(in the rows, 128 means zero)
Each run below is a few steps of one of 8 hidden systems, one row a step.
trace 1, Sirin:
[[119 125 153 142 169 151 153  65 148 138 133 106  97  97 157 147 115 107]
 [105  90 110  53 136 137 132 144 113  89 105 117 158 119 105  80 122 143]
 [123 165  55 159  86 120 158 127 157 129 134 156 127 182 147 131 126 132]
 [126 128 148 145 156  92 143 104  75 149 106 121  78  80 147 175 117 172]
 [134  77 159  77 110 109  69 133 110 123 155 116 145 172 115  74 187 144]
 [ 70 199 138 185 130 158 127 120 205 140 155 104 146 154 160 140 127 121]
 [151 107 151 127 162 132 180 171 116 107 112 132 121  24  79 146 112 183]
 [186  62  97 109  83 126 143  89 141 121 184 164 112 170 125  77 176  85]]
trace 2, toton, 8 rows:
[[110 155 142 178 134 132 121 144 135 138 131 122 123 132 141 151 113 128]
 [151 103 164 114 143 132 105 143 104 126 124 125 131  98 103 131 121 109]
 [153 121 110 137  97 125 134 108 137 130 159 155 119 138 135 124 140  88]
 [ 70 131 124 149 138 134 137 122 110 118 118 119 120 119 164 130  93 118]
 [140 120 124  80 122 124  93 153 100 117 100 132 154 140 103 119 120 115]
 [156 171  96 141  96 106 142 113 138 143 135 156 108 123 131 167 134 127]
 [ 77 115 165 144 135 105 114 131  88 130 139 112 109  99 152 129 136 158]
 [160 111 152 130 122 139  73 153 131 138 138 123 151 185 109 111 144 101]]
trace 3, faf:
[[158 103 135 151 143 125 125  97 116 149 129 125  97 151 141 140 132 117]
 [103 112 145  96 142 125  94 138 104 122 108 102 145 145 127 108 128 142]
 [ 91 177 116 127 102 129 133 147 158 116 142 136 149 107 125 131 129 131]
 [174 121 121 152 123 121 159 117 122 135 137 153  97  90 120 157 121 115]
 [160  72 134 122 143 131 107 125 109 130 121 117 125 183 125 101 139 128]
 [ 63 166 150 127 137 137  93 130 146 129 124  94 151 145 149 126 125 134]
 [122 161 112 106 114 121 159 142 125 112 126 154 129  44 108 153 111 123]
 [193  88  93 149 107 125 155 121 131 129 148 161 109 163 119 116 141 111]]
trace 4, faf (8 x 18):
[[127 173 140  85 134 136 106 114 181 132 127 100 153 138 111 130 165 167]
 [100 125 151 132 100 113 142 104 123 124 182 148 105  58 150 130 149 101]
 [151  57 111 174 147 136 171 168 105 109 121 137 115 143 117 103 104 154]
 [146 151 139 120 172 164 115  99 193 144 103  80 144 187 120 131 138 152]
 [ 69 145 154  66 118 118 116  73 117 119 147 122 123  56 155 129 143 100]
 [107  88  66 156  92 113 190 172  98  94 141 171 122 118 133  97 110 149]
 [192 146 118 175 167 139 146 110 173 162 102 104 108 196 122 160 136 187]
 [118 119 199  41 144 115  70  73 115 135 140  91 127  92 127 122 178 127]]
trace 5, Lidi:
[[121 124  88 125 112 150 180 112 175 103 152 141 135 122 131  99 129 116]
 [112  89  90 138 147 136 163 133 130 109 109 112 127 178 138  91 118 179]
 [124 136 120  70 145 114 110  92 127 134  92  95 129 161 129 124 152 185]
 [ 75 194 134 119 110 106 128 107 154 133 148 118 126  92 146 151 153 166]
 [127 126 165 187 137 122 145 183 135 130 154 124 122  88 109 138 138 184]
 [216  98 168 143 160 144 126 112 159 153 142 115 113 139  94 139 160 135]
 [114 115 141 107 134 166 145  70 187 116 168 116 133 116 144  97 148  77]
 [ 91 111  84 118 126 159 177 169 161  80 123 128 167 133 113  78 107 145]]
trace 6, vadu, 8 rows:
[[189  42 124 115 152 143 116 152 104 117 106 120 135 192  95  80 129 133]
 [ 91 176  90  95 119 160 136  60 197 124 131 117 146 167 160 117 128  80]
 [ 78 159 131  75 134 107 138 148  75 107  88 134 135  21 116 158  90 147]
 [193 123  84 157  74  80 105 190  96 146 128 170 128 201 101 135 155 172]
 [ 90 134 176 160 148 123 114  25 158 167 173  85  80 163 202 136 175 135]
 [113  93 221  83 151 156  77 186 109 100 139 112 173  41  80 102 114  75]
 [173 167  49 216  83 154 185 197 192 121 142 183 146 160 105 141  92 104]
 [130  83 120 144 206 120 202  25  94 145  84  96  46 114 181 155 104 189]]
trace 7, vunal, 8 rows:
[[130 118 122 112 142 107 120  70 125 149 120 101 101 181 154 124 163 177]
 [140 168 171 112 136 152  70 110 167 147 134 105 150 147 120 142 143  83]
 [ 96 157 120 103 132 161 166 140 176  93 132 127 158  59 107 122 109 113]
 [153 103  78 142 133 121 204  96 153 124 133 133  97 143 134 116 148 193]
 [161 103 173 151 154 130  91  63 131 169 144 104  90 175 160 138 153 104]
 [ 80 142 150  86 142 175  88 123 150 107 116 105 172 124 132 107  95  45]
 [120 179  38 109 107 135 199 127 159 102 101 157 138 101 119 141  94 142]
 [168 117 126 118 133  82 156  49 114 157 142 127  64 112 146 159 177 189]]
trace 8, nat (8 x 18):
[[141  89 132  88  96 121 150 116 140 105 183 146 127  86 113  91 176 126]
 [138  97 135 210 164 169 178 128 175 127 149 114 112 142 140 117 112 127]
 [101 124 136  72 185 161 113 126 145 110  69  75 163 149 112 105 105 154]
 [ 77 124  90  63  79 110 134  78 127 104 164 144 133 128 156  84 161 107]
 [105 113  91 204 132 122 213 138 129 120 141 144  90 103 153 136 108 179]
 [157 125 131 105 168 132 115 159 155 132  88  82 151 183  85 114 154 227]
 [ 65 160 173  85  94 125  85  93 176 125 195 107 148 113 152 100 193 110]
 [107  93 128 169 132 152 209 168 129  90 154 154 120  20 114 119  91 119]]
trace 9, vadu (8 x 18):
[[ 78 151 114 169 111 147 147 121 141 118 147 145 126 110 164 133  91  66]
 [142  98 125 140 155 121 137 146  62 127  83 138 106 101 124 152  72 116]
 [175  96  86 110  97 116 115 101 110 134 130 154 117 197 134 111 139  86]
 [ 37 146 131 109 118 123 114  77 113 120 140 119 120 115 190 121 121  91]
 [124 140 143 126 116 114  77 200  64 125  97 144 147 104 105 151  88  97]
 [181 142  99 193  87 106 134 107 127 162 158 170  88 172 150 162 138  95]
 [ 82  62 180 133 157 127 129  73  85 126 152 107  87  97 177 106 128 101]
 [126 107 131 114 117 164  81 199 115 102 114 138 183 158 101  91  87  47]]
trace 10, toton (8 x 18):
[[141 134 125 131  99 101 126 129  92 132 141 161 107  89 129 152 124 104]
 [ 99 114 135 148 107 104  98 126  86 134 146 137 113 146 160 124 130 111]
 [118 150 141 137 128 133  81 140 115 139 112 126 140 151 135 144 106  83]
 [140 158 134 121 106 120 115 144 111 132 130 154 130  77 114 160 113  86]
 [124 105 125 150  93 100 124 143  81 127 156 159 108 114 142 127 132 114]
 [113 117 135 150 131 122  91 118  94 142 117 123 117 172 160 133 110  94]
 [118 173 142 103 120 131  88 126 122 135 114 132 144 105 126 156 109  73]
 [128 145 120 139  80 104 128 168 102 121 153 170 127  82 118 141 125 110]]
trace 11, Poni:
[[128 125 132 164 129 122 101 142 110 143 121 125 120 179 142 136 119 126]
 [139 147 159 144 140 144 103 138 127 140 121 126 132 104 119 156 104  82]
 [155 113 115 126  97 112 131 165  96 118 137 168 128 102 105 131 119 105]
 [149 113 115 178 125 110 132 129 103 146 128 140  98 166 146 142 125 144]
 [125 123 173 133 158 137  83 126 102 142 109 108 125 129 131 142 107  95]
 [135 145 113 124  92 128 111 166 118 116 136 163 150 116 115 130 109  68]
 [149 137 108 180 112 101 159 138 106 142 136 157  90 112 135 165 119 147]
 [156  94 166 125 153 114  84 131  79 147 109 111 114 150 124 133 133 140]]
trace 12, Sirin:
[[ 98 129 188 110 132 139  80 150 119 121 147 115 152  84 119 121 129  87]
 [143 121 122 160 127 166 135 186 163 111 135 136 161 148  99 107 108  98]
 [189 140 109 138 149 146 166 104 144 139 106 143 106  98 113 171  96  96]
 [128  98 118  60 115 112 109 103  68 114 110 145 124 102 130 120 114  77]
 [ 88 143  96 142 112 128  90 150 111 128 107 128 150 206 152 115 102 104]
 [160 186 135 154 143 111 111 159 122 157  87 122 123 125 108 194 111 170]
 [172 120 176 101  91  99  79 141 102 140 172 152 126  87  97 136 175 102]
 [ 90 113 174 184 134 168  95 138 151 127 167 115 142 147 156 103 113  51]]
trace 13, vunal:
[[141 158 121 115  92 127 101 112 136 136 148 155 133 129 130 143 131  58]
 [ 54 156 123 109 129 124 146 111 124 110 123 117 126  79 154 133 116 150]
 [162 126 103 103 140 119 137 121 146 133 103 113 130 176 108 121 154 198]
 [173 146 178 154 123 135  99 115 159 156 169 132 118 111 118 158 157  90]
 [ 64 101 149 118 153 163 147 136 145  93 140 105 149  89 135  86 111 117]
 [161 125  57 153 132 138 175 128 147 126  97 139 124 191 125 127 107 155]
 [174 124 156 131 137 111 112  70  95 162 132 137  80  97 143 176 128  82]
 [ 52 113 133  52 112 133  93 113 120  96 141 113 160 132 145  72 141 103]]
trace 14, Poni, 8 rows:
[[ 70 143 169 117 147 134  77 104 136 136 129  84 141 152 158 119 140 126]
 [107 181 130 109 104 146 119 167 173 109 140 136 170  90  99 131 125 108]
 [178 119 105 143 117 111 186 137 146 126 148 150 107  94 100 136 155 184]
 [139  54 153 126 169 127 126  99 112 133 126  92 105 173 139  93 152 170]
 [ 73 133 135 117 147 177 103 121 161 111 118  99 165 163 147  99  96  68]
 [111 189  76 107 110 135 181 133 150 105 110 158 138  55 116 159  90 117]
 [178 111  95  83 112  73 149  92  95 138 120 145  92 127 117 139 174 203]
 [100 104 179 130 135 122  71  77 138 150 164  85 117 202 172  97 182 130]]
trace 15, Lidi:
[[169  72 103 116 122 112 156 149  97 114 124 146 118 132 103 105 136 160]
 [134 140 118 125 121 120  97  82 147 152 133 113 121 204 153 125 159 127]
 [ 44 151 158 111 146 141 110 131 131 111 121  96 149  93 148 121 110 128]
 [170 153 104 121 113 112 155 180 124 118 110 155 137  81  76 153 121 166]
 [172 109 132 186 131 109 143  80 124 162 151 136  71 154 159 152 148 135]
 [ 92  82 192  98 140 142  81 128 130 114 164  96 150 132 132  76 159 105]
 [144 190  93 110 122 166 135 165 190 113 101 136 179 127  86 136 101 105]
 [127 106  86 164 155 124 209  88 100 125 102 140  75  98 158 152  82 141]]
trace 16, nat (8 x 18):
[[ 92 170  93 182 126 151 187 111 197 126 146 124 122 135 156 134 121 149]
 [128 110 143  75 175 128 151 124 130 114  91  90 130  91  98 122 140 219]
 [116  80 139 107  92 126 116 117 158 113 199 126 140 168 135  61 196 130]
 [ 59 154 135 199 158 169 183 145 179 111 142 110 132  90 151 130  87 130]
 [165 103  95  34 162 145 157 136 144  95  72 108 161 120  69  98 126 182]
 [103 107 124 118 104 124 136  37 170 134 197 119 102 177 181  87 193 117]
 [ 37 105 144 195 172 138 180 173 107 101 115 102 121  77 152 116  78 184]
 [160 131  69  51 110 139 128 173 173  94 100 125 190 186  64  79 155 181]]

Which system made each run below?
trace 17 (2 x 18):
[[ 89  68 193 132 129 121  92 184  83 107 161 119 144  95 118  85 135 125]
 [210 111  97 166 120 152 119 133 147 144 125 155 130 206 118 131 110  59]]
  toton
trace 18, 2 rows:
[[123 120 149 117 125 122 142 145 118 115 146 134 124  60 109 130 136 142]
 [151  82 115 152 115 124 132 136 120 126 150 139 118 175 133  99 145 132]]
  toton
trace 19 (2 x 18):
[[136 136 145 132 154 155 143 146 149 119 118 118 138  87 103 139 107 125]
 [158  87 116 108 119 124 155 124 122 114 146 145 120 111 111 105 144 132]]
  toton
trace 20, 2 rows:
[[152 184 132  88 112 148 101  99 170 137 134 139 148 107 114 154 125  46]
 [ 82 110  99 175 114 143 184 151 113  98 142 158 118  82 153 116  76  87]]
  Lidi
trace 21 (2 x 18):
[[ 98 114 127 141  93 148 135 156 159 103 180 143 154 125 128  83 141  93]
 [113 138 103 172 157 134 190 150 141 117 107 121 114 108 129 145  99 191]]
  Poni
trace 22, 2 rows:
[[ 96 129  89 112 109 119 140  66 107 127 124 140 104 144 182 127 111  81]
 [ 83 121 134  91 115 104  83 142  52 116 104 135 134 109 143 128 100  98]]
  vadu
trace 23 (2 x 18):
[[ 87 187  98 109 130 122 166  79 139 127 105 130 114  80 156 169 104 136]
 [149 119 118  56 139 110 132  74 141 132 118 105 123 145 118 115 178 193]]
  vunal
trace 24 (2 x 18):
[[126 112 117 109  91 106  77 136  86 131 130 144 135 179 140 113 133  87]
 [ 79 171 139 152 107 119 102 101 119 143 147 134 116 123 174 156 114  74]]
  vadu
trace 25, 2 rows:
[[ 95 178 139 150 149 126 133 106 128 144 107 115 110  99 157 178  97 132]
 [129 101 164  84 111 112  82 168  97 114 148 131 152 101  96 102 154 130]]
  toton
trace 26 (2 x 18):
[[101 127 155 127 151 156  91 147 140 124 116  97 157 158 126 111 116 115]
 [142 159 105 128 119 151 155 143 165 115 128 150 145  91 108 142 103  91]]
  Poni
trace 27 (2 x 18):
[[128 143 102 140  82 110 118 142 109 128 143 166 127 133 135 136 122  90]
 [161 159 122 157 138 119 140 133 124 147 107 139 108 113 120 178 108 136]]
  nat
trace 28:
[[200 125  82 163 107 148 165 150 181 126 145 161 136 167  99 121 132 113]
 [138 135 135 124 154 125 156  55 103 145 109 132  79  71 157 178  98  87]]
  Sirin
trace 29 (2 x 18):
[[ 60 146 152 155 148 121 135 130  83 126 111 122 106  65 162 162  79 119]
 [154  86  87  57 125 109 118 150  92 107  83 126 148 174  96  90 137 177]]
  vunal
trace 30:
[[173 146  91  63  83 100 156 121 124 113 136 174 125  60  91 145 151 127]
 [ 65 108  98 162  97  90 149 156 106 117 151 130 120 166 162  96 156 216]]
  vadu
trace 31:
[[176 152 105 130 112 156 117 124 195 134 138 135 156 191 109 123 140  86]
 [ 66 110 116 131 171 164 170  93 129 104 100 104 120 111 169 116  73 105]]
  Lidi
trace 32:
[[ 91 105  67 163 103 116 193 131  93 106 132 165 103 111 163 119  89 123]
 [123  88 120 115 164 119  89 115  61 136  68 106 117 196 149 121  95 134]]
  vadu
